Each path below is one point turned by a fixed rotation once a step. After each direction that follows a path, write how fast that rotation turns it, in degrees per step (0 if it stays still).
Each turn is a multiple of 5 degrees from 10 to 175, or 0.
Each row of a path follows its step; steps can be skipped.

step 0: [-2.02  1.86  2.87 -1.10 -0.27  2.74  0.12 -1.57  1.90  2.02  1.33  1.72
 -1.25 -2.35  1.88  1.26  0.02 -1.19 -1.19 -1.06  0.73 -0.30  0.32 -2.58
 -0.15 -0.20 -2.55 -0.09 -1.78 -1.74 -1.10  2.56 -2.88 -0.50 -1.95 -2.43
  0.88 -0.91 -2.98  0.45 -1.08 -0.01 -1.82  1.88 -1.39  1.59  0.31  1.68
 -1.08 -0.83 -2.58 -1.17  1.35 -0.48  0.80 -1.86  2.67]
step 1: [ 0.71  0.88 -0.15  1.15 -0.04 -0.96 -0.12  0.22  3.36  0.70 -2.18 -1.08
 -1.36 -0.94 -1.54 -2.31 -1.97 -1.96 -1.74 -0.74  0.04  1.51 -1.99  0.09
 -2.29  1.53  2.07 -0.91 -0.52  0.18 -0.63 -2.42 -1.59 -1.39  0.92 -2.21
  0.64  3.95  0.65  0.47  2.05  1.42  0.84 -0.50 -0.46 -3.32 -2.73 -2.11
 -1.50 -0.69  2.35  1.76  2.91  2.36 -0.43 -0.19 -0.32]
step 2: [-0.39  2.64 -2.15 -1.06 -2.22 -2.65  2.11 -2.11  0.78 -0.72 -0.36 -1.57
  2.01 -0.45  1.60  0.05  1.44 -0.52  1.54  1.28 -1.26  0.18  2.13 -0.17
  1.28 -0.19  1.81 -2.18 -1.16  0.79  1.14  1.56 -1.32 -0.33  1.96 -1.92
 -0.49 -0.93 -2.70 -1.40 -1.90  0.08 -1.50  0.93  0.53  1.54  0.47 -3.14
  0.65  2.75  0.30 -4.90 -0.19 -0.37 -1.47  2.29 -0.61]
step 3: [-1.67 -0.70  0.25  1.63 -0.91  1.10  1.54  1.73  0.80  0.66  0.00  0.15
 -1.59  0.51  3.34 -1.49 -2.09  1.01 -0.24 -1.91  0.37  3.24  1.54  4.21
 -3.51  0.16 -1.53  1.88 -1.56 -0.84 -3.64 -0.73  0.46  1.14 -1.94 -1.75
  0.66  0.09 -1.07  2.04 -1.59  2.49 -0.89 -0.09  0.08 -0.87  0.31  1.98
 -0.32  1.46 -3.26  0.03 -1.21 -0.62 -1.76 -0.55  0.30]
step 5: [-1.51  1.41 -1.48 -0.04  2.20 -0.63 -1.78  0.23  1.09 -0.59  0.16 -2.39
  0.32 -2.39  2.46  0.52 -2.46 -0.19  0.27 -0.43  1.18 -2.88 -0.95  2.65
 -1.46 -0.82  0.79 -0.73 -0.13  0.39  1.52  1.70  1.79  1.09 -0.95 -1.10
 -2.31  1.54 -3.51 -0.17  1.52 -0.02  0.16  1.90  0.16  1.97 -1.51 -1.02
  1.84  1.55 -1.01 -2.97  1.06  2.39  2.88 -0.17  3.65]
step 6: [-1.48  3.20 -0.80  4.93 -0.67 -0.84  2.63  2.06  2.64  0.01  3.08 -0.17
 -0.56  1.06  0.84 -0.83  0.89 -1.86 -0.35 -0.07 -1.28  0.44  2.22 -1.66
  1.95  1.59  1.47  0.18 -1.40  1.03 -1.45 -0.92 -0.98 -0.13 -0.83 -0.44
  0.44  1.73  1.75  0.94 -0.04  1.08  1.52 -0.16 -3.04 -0.74 -0.97  2.68
  2.69  1.36 -0.72  1.30  1.12 -1.40 -2.67 -1.09  1.37]
step 7: [ 1.63  2.20  0.14 -0.86 -1.59  0.10 -0.61 -0.92 -2.20  3.21 -2.25  1.29
  1.11 -0.84  0.49  1.23 -0.20 -0.62 -2.55  0.23  1.31  1.90 -2.74 -3.32
 -3.54  0.03 -0.05 -1.28 -2.95  0.31  2.14  1.27 -1.59  1.51  0.54 -2.71
  1.99  0.87 -2.60 -0.40  0.15  2.36 -2.20 -1.28 -0.46  1.25  0.12  0.48
  1.54  0.61  0.11 -1.54 -1.26 -1.80  1.35 -1.64 -1.73]
step 8: [-0.53 -1.17 -0.81 -1.79  0.65  1.05 -0.55  0.10  3.73  2.37  1.13 -1.30
 -0.68 -1.44 -0.83 -3.92  0.39  0.68  0.00 -3.03 -1.01  1.09  0.48  2.58
  1.02  0.11  1.28  1.52 -1.43 -2.74 -0.19  0.86 -1.72 -3.78 -2.16 -1.80
 -1.23  2.02 -1.54  0.81  0.54  1.38 -0.01  1.55 -0.89  2.58 -0.44 -2.82
 -1.08 -1.43  0.69 -1.35  1.68  1.04 -1.42 -1.38  1.41]
step 9: [ 1.54  1.50 -0.61 -0.37 -0.64 -1.47  1.34 -1.00  1.23 -3.20 -0.92 -0.80
  1.28  2.13  1.31  1.63  0.06 -2.32 -0.27 -0.94 -3.15 -0.01  2.05  1.62
 -2.47  1.36  1.99 -1.99 -1.00  3.67  0.12 -3.45  0.99 -0.29  2.33 -1.54
  0.77  0.71 -0.36 -1.29  1.83  0.94 -2.96 -0.19 -0.45 -2.20 -0.30 -1.70
  0.68  0.24 -1.67  0.66  1.34 -2.12 -2.19  1.31  1.61]
step 10: [ 0.61  1.07  0.36 -0.55  0.44  0.57  3.19 -2.18  0.97  3.23  1.26  0.45
 -1.47 -0.10  2.26  0.06  0.50  1.45 -0.81  3.48 -0.39  0.60  0.36  2.07
 -1.94 -3.00  0.55  2.59 -1.95  1.04  0.07  0.04 -0.31  1.64 -1.28 -1.85
 -1.52 -1.82 -2.29 -0.05 -2.78  0.73  0.65 -0.95  1.56  0.99  0.72  2.67
  2.79  1.13 -0.77 -3.47  0.73  2.08  0.12  0.23 -1.73]
step 11: [-0.79  1.68 -1.12 -0.72  0.33  2.43 -0.49  1.40  3.37  0.06  0.01  0.95
 -0.31 -0.91  1.36 -1.77 -3.71 -0.88  2.41  0.07 -1.08  0.72  0.13 -1.33
 -0.91 -0.72 -2.56  0.06 -0.25 -0.60  0.67  0.45  0.94  0.54 -1.50  2.32
  1.27  3.36 -0.34  1.98  0.52  1.29 -1.14  2.31 -0.64 -1.96 -1.43 -1.18
 -0.62 -1.43 -3.36  1.02  1.31 -0.79 -1.63 -4.83 -1.35]
[ 0.26 -0.61  0.17  0.49  0.59  0.62  0.09  0.54  0.11  0.38  0.58 -0.46
  0.56 -1.44 -0.22 -0.23 -0.42 -0.38  0.22  0.41 -0.05 -0.52  0.66  0.35
 -0.05  0.03  0.05 -0.35  0.60  0.02  0.46  0.63  0.06  0.06 -0.59 -0.68
 -0.24 -0.16 -0.04 -0.09 -0.57 -0.01 -0.52  0.12 -0.19  0.03 -0.26 -0.32
 -0.15 -0.20 -0.23  0.15 -0.43 -0.77 -0.33  0.46 -0.43]  130
[-0.05 -0.31  0.00  0.64 -0.76 -0.48 -0.02 -0.09  0.09 -0.22 -0.09 -0.36
 -0.08 -0.23  0.13 -0.22  0.50  0.07  0.22 -0.60  0.37  0.85 -0.60 -0.14
 -0.24  0.71  0.36  0.28 -0.19 -0.15 -0.16  0.88 -0.15 -1.16  0.33 -0.95
  0.29 -0.13  0.84 -0.59  0.06  0.10 -0.68  0.03  0.62  0.26  0.43 -0.57
  0.02 -0.04  0.21 -0.09 -0.03 -0.22 -0.03 -0.05 -0.52]  60
[ 0.17 -0.62  0.02 -0.15 -0.15  0.47 -0.57 -0.06  0.01 -0.47 -0.13  0.41
 -0.54  0.62 -0.27 -0.31 -0.53 -0.53 -0.20 -0.31  0.34 -0.49 -0.40 -0.35
  0.24  0.45 -0.15 -0.17  0.52  0.18 -0.05  0.50  0.31 -0.10 -0.21  0.53
 -0.13  0.20 -0.02 -0.02 -0.44 -0.10  0.83 -0.18  0.66 -0.05  1.03  0.31
  0.44 -0.63  0.35 -0.45 -0.03 -0.71 -0.38  1.22 -0.09]  0
[-0.05 -0.63 -0.65  0.19 -0.36  1.10  0.52 -0.12  0.36 -0.63  0.21 -0.07
 -0.09  0.27  0.19 -0.37  0.63 -0.29 -0.64 -0.25 -0.14 -0.62  0.29  0.14
 -0.58 -0.30 -0.14 -0.28 -0.41  0.25  0.30  0.12  0.66 -0.35 -0.35 -0.03
  0.02 -0.74  0.11  0.53  0.59 -0.47 -0.46 -0.75 -0.55 -0.31  0.65 -0.17
 -0.27 -0.01  0.02 -0.25 -0.04  0.53  0.86 -0.16 -0.10]  70
[ 0.78 -0.15 -0.54  0.33  0.49  0.42  0.29 -0.67  0.40  0.06  0.64 -0.35
 -0.26 -0.50 -0.32 -0.28  0.19  0.32  0.03 -0.07 -0.05  0.57  0.65 -0.17
  0.11  0.49  0.10 -0.40 -0.60  0.02 -0.54 -0.49 -0.31  0.03  0.42  0.31
  0.05 -0.41  0.24 -0.18 -0.24  0.02  0.71  1.17 -0.18  0.62  0.23  0.53
  0.32 -0.62  0.61 -0.17 -0.61  0.66  0.28  0.11 -0.23]  170
[ 0.03  0.95 -0.05  0.34 -1.11  1.00 -0.16  0.05 -0.47  0.08 -0.01  0.53
  0.17 -0.53 -0.55 -0.46 -0.45  0.42 -0.04  0.23  0.36 -0.35 -0.13 -0.74
  0.37  0.34  0.11 -0.51 -0.24 -0.09 -0.27  0.07  0.34 -0.05  0.12  0.01
 -0.63  0.42  0.77  0.11 -0.07  0.28 -0.11  0.03 -0.23 -0.27 -0.63  0.02
 -0.02  0.61 -0.33 -0.65  0.41  0.82 -0.21  0.34 -0.41]  70
[ 0.91 -0.40 -0.07 -0.20  0.36 -0.37  0.53 -0.02  0.11  0.65  0.48  0.24
  0.21  0.09  0.61  0.32 -0.38 -0.35  0.09 -0.11 -0.14  0.78 -0.54 -0.48
  0.33  0.56 -0.48 -0.20  0.08 -0.51 -0.31 -0.11  0.56 -0.33 -0.15  0.12
 -0.15 -0.25 -0.09  0.05 -0.69 -0.44 -0.35 -0.81 -0.51 -0.34  0.43  0.66
  0.51  1.16 -0.52 -0.16 -0.38  0.22 -0.23 -0.13 -0.16]  100

step 0: [ 0.46 -1.54 -0.30 -3.10 -1.30 -1.93 -1.79  4.90 -0.07 -0.85  1.23 -0.48
  2.27  0.91 -0.95 -1.54  2.27 -2.50  1.46 -1.72  0.63 -0.96  1.58  0.62
  1.35 -4.19 -0.50  1.08  2.33  2.29 -2.03  1.42 -1.03 -0.79 -0.44 -0.57
  1.38 -1.39  0.57 -1.44  0.54  0.60 -0.31  1.03  1.55 -0.83 -1.35 -1.60
 -1.72 -0.87  0.40 -3.36 -0.82 -1.76 -0.57 -1.53  0.11]
step 1: [-2.65  0.74 -0.92 -4.43  2.74  2.94  0.84  0.74 -1.43  1.24  0.58 -0.62
 -1.27 -0.32  0.33  1.89  0.40 -0.02  0.23  0.99 -0.22 -1.02  1.55 -1.61
  2.04 -2.66  1.79 -2.15 -1.10  2.11  1.75  1.90  0.61  0.07 -3.82  0.82
 -1.57 -0.91  1.56  1.83  2.06 -0.80  3.07  2.56 -0.13  0.73 -0.22 -1.81
  0.41  1.71  0.14 -0.33  0.06 -0.06 -0.80  0.96  2.42]
step 2: [-2.54  0.52 -1.77  0.32 -0.05 -1.76 -2.52  0.96  0.88 -0.74 -1.14  0.21
  1.50 -1.78  2.18  2.04  1.85 -0.88 -3.36 -0.35  0.12  0.66 -0.15  1.47
  0.89  0.40  2.90  2.11 -1.56  1.96 -0.18  1.95 -3.54 -0.60 -2.85  0.29
  2.77 -2.63  0.36  0.03 -1.86  1.10  1.32 -1.40  2.86 -0.79 -1.38  0.59
  1.93  0.69  2.16 -0.08  0.29 -1.91 -1.07  2.00 -0.90]
step 3: [ 2.20  1.96 -0.21 -2.05 -2.86 -0.67 -0.33 -1.28  1.60  1.63  0.66  0.49
  2.71 -1.60  0.56 -1.46 -0.01 -2.08 -0.72 -1.18  0.42 -0.90 -1.00 -1.61
  0.06 -1.42  1.65  1.25 -0.34  3.66 -0.55  0.84 -1.31 -1.66 -0.76  0.90
 -0.94 -1.01  3.59 -0.92  0.37 -1.93  1.74  2.94 -0.73  0.22  0.63 -2.92
 -0.20 -0.88  1.27 -3.92  0.47  2.74 -1.02 -2.60 -0.47]
step 4: [ 0.19 -0.17 -0.36 -2.01 -0.10 -0.36  0.46  1.09  0.34  0.36  2.06 -2.41
 -1.01 -0.76 -1.05  2.72  0.35  1.02 -2.25 -3.56 -2.48  1.00  0.48 -1.70
  3.46 -1.60  0.59 -0.28 -0.36  1.48  0.24 -3.00 -1.35  0.87 -0.23 -0.85
 -1.03 -0.83  1.16  2.28 -0.34 -0.93 -0.44  1.98 -0.57 -0.22 -0.29 -2.40
  3.79  1.17  0.33 -0.64 -1.60 -1.35 -1.95  4.76  0.21]
step 5: [-1.92  1.37  1.53 -4.18 -0.34 -1.93 -3.26  0.68  2.65 -1.38 -1.26  0.73
  0.96 -2.33  1.88 -0.56  0.36 -0.82 -0.38 -1.39 -0.43 -0.72  0.77  1.05
 -0.62 -0.75  0.34 -1.48  2.52  3.08  3.63  1.13  0.31 -0.63 -0.37  0.03
  0.33 -0.58  0.34  0.87 -4.67  1.55 -0.08  0.20  2.39 -2.03 -2.00 -0.35
  1.39 -0.30 -0.76 -1.01 -2.91 -0.45  0.34 -1.32  0.03]
step 7: [ 2.31  0.21 -1.72 -0.37 -0.88  0.61  0.10  4.31  0.04 -2.82  2.91 -2.43
  0.12  0.62  2.95 -0.60  1.78 -0.16 -2.00 -2.65 -1.54 -1.66  0.50  1.35
  2.06  0.04 -0.08 -1.09 -1.63  0.76 -0.62  2.03 -3.43  1.99  1.09  0.89
  0.89 -1.51 -0.32  0.16 -1.20  2.52 -0.67  0.75  0.95  0.44 -0.94 -2.08
  4.15 -0.74 -0.17 -1.21 -0.72 -0.44  0.84 -0.06 -1.41]
step 8: [-1.18  0.90 -0.15 -4.42  0.33 -2.25 -1.68  3.01  0.34  0.59  0.29 -0.05
 -1.63  0.87  2.49 -1.67 -1.12 -1.62  0.29  0.41  1.72 -2.76  0.85 -2.22
  0.55 -5.34  1.08  1.49  0.92  1.73 -0.27  0.78  2.42  0.08  0.21 -1.28
 -1.02 -0.33  1.40  0.21 -1.71 -2.64  1.38 -0.51 -1.17  0.38 -2.41 -2.36
  1.21 -0.32 -0.24 -0.79  0.84 -0.26  1.47 -1.82 -0.01]
step 9: [-0.91 -1.09 -2.74 -3.06  0.67  1.64 -1.15  0.36 -0.28  0.25 -0.89  0.44
 -2.34  0.30 -0.57  3.85  2.63 -3.06 -0.69 -2.06 -0.42  1.32  0.40  0.56
  0.92 -2.27 -0.66 -0.60 -0.53  1.45  0.76  0.68  0.10  2.44 -3.13  2.10
  2.38 -2.18  0.45  0.62  1.50  0.79  3.62 -0.40 -1.31 -1.81  2.03 -0.12
  1.93 -1.52 -0.69 -1.16  0.44 -2.12  0.46  2.38 -0.70]
step 10: [-1.30  2.39  1.41 -1.29  1.73 -0.54 -1.74  2.04 -0.98  0.37  1.10 -1.01
  0.80  0.19  2.14  0.26  1.27 -4.03 -2.85 -0.23 -0.03 -2.19 -1.01  0.80
 -1.77 -0.55  1.16  0.91 -1.50  0.77 -0.05  2.25 -2.48 -2.63 -1.12 -0.09
  0.33 -3.23 -2.22 -0.41 -0.56  2.55  1.50  1.86  0.92 -1.07 -1.37 -1.31
  1.46 -0.55  1.67 -0.78 -1.55  3.17 -2.81 -1.69 -0.84]
step 11: [ 0.64  1.50 -2.06 -1.19  0.58 -0.07  0.84 -2.48  0.02  2.70  0.95 -0.62
  0.05  0.26  0.93 -0.85  0.12  0.28 -1.45 -0.58  2.45 -2.08  1.15  0.49
  1.50 -2.37  4.55  1.62  0.24  3.19 -1.22 -2.62  0.19 -1.45 -0.92  1.52
 -1.70  0.75  0.49  0.31  0.25 -1.55  2.40  0.12 -0.68  0.91 -0.22 -1.66
  3.21 -0.41  1.28 -4.22  0.30 -0.87  0.74  2.37 -2.43]
[ 0.23 -0.41  0.55  0.35 -0.17  0.50 -0.12  0.28 -0.01 -0.57 -0.26  0.86
  0.42  0.51 -0.81  0.53  0.79  0.36 -0.61 -0.07 -0.62 -1.10  0.25  0.34
  0.32 -0.21  0.08  0.41 -0.26 -0.14  0.29 -0.01 -0.53 -0.16  0.10 -0.01
  0.25  0.07 -0.12 -0.01 -0.51 -0.34  0.10 -0.71  0.12 -0.68 -0.18 -0.35
  0.37  0.66 -0.33  0.76 -0.15  0.38 -0.22 -0.41 -0.31]  140
[ 0.77 -0.06 -0.25  0.11 -0.54  0.33 -0.03 -0.26  0.09 -0.10  0.32  0.19
 -0.21 -0.24 -0.43  0.38  0.09  0.32 -0.16  0.03  0.12  0.56  0.43  0.24
  0.72 -0.18 -0.36 -0.04 -0.87  0.04  0.45 -0.04  0.51  0.38 -0.62  0.30
 -0.60 -0.10 -0.62  0.38  0.58 -0.34  0.79  0.29 -1.12  0.64  0.03  0.82
  0.43  0.80  0.20  0.08 -0.37 -0.11  0.27  0.22  0.08]  140
[-0.35  0.60  0.16  0.37 -0.22 -0.34 -0.39  0.21 -0.14  0.78  0.23  0.22
 -0.78 -0.06  0.05 -0.21  0.10  0.26 -0.17  0.01 -0.19 -0.78  0.37  0.03
  0.23  0.22  0.19 -0.43 -0.45 -0.21  0.37 -1.04  0.78  0.37  0.38  0.11
  0.51 -0.60 -0.49  0.40  0.41  0.47  0.06  0.02 -0.32 -0.78 -0.06  0.24
  0.27 -0.78  0.05 -0.42  0.65  0.33  0.08 -0.49 -0.88]  10
[ 0.79 -0.08 -0.58  0.47 -0.42  0.68 -0.17 -0.14 -0.35 -0.08  0.64 -0.56
 -0.37 -0.24 -0.69 -0.12  0.04 -0.34  0.13  0.22  0.49 -0.34 -0.34  0.09
  0.84 -0.54  0.37  0.31  0.02 -0.07  0.09 -0.08 -0.70 -0.03  0.82 -0.58
 -0.43  0.24 -0.22 -0.35 -0.31 -0.29 -0.71  0.60  0.27  0.51 -0.29 -0.24
 -0.21 -0.47  0.63 -0.37  0.02  0.27  0.05 -0.14 -0.94]  95
[ 0.14  0.22 -0.33  0.16  0.75 -1.24 -0.02 -0.24 -0.07  0.34 -0.11  0.17
  0.07 -0.23 -0.26  0.06  0.73  0.04  0.36 -0.34 -0.41  0.16 -0.33 -0.36
 -0.08 -0.46  0.12  0.11 -0.17 -0.67 -0.43 -0.32 -0.31  0.09  0.55 -1.24
  0.54 -0.20 -0.37 -0.01  0.51 -0.27  0.46 -0.34  0.00  0.19 -0.51  0.02
  0.13  0.40  0.82  0.06 -0.73 -0.78 -0.04 -0.43  0.33]  175
[ 0.45  0.37 -0.44  0.26  0.21  0.09  0.91 -0.52  0.09  0.27  0.19  0.13
 -0.34 -1.04  0.19  0.35 -0.51  0.02 -0.23  0.30 -0.05 -0.29  0.71 -0.20
  0.61  0.26 -0.01  0.21  0.47 -0.14 -0.47  0.74  0.16 -0.45 -0.29  0.35
  0.94  0.59 -0.79 -0.10 -0.29  0.61  0.81  0.04  0.65  0.06 -0.45  0.01
 -0.01 -0.12 -0.20  0.28 -0.12  0.17 -0.69 -0.30 -0.08]  85
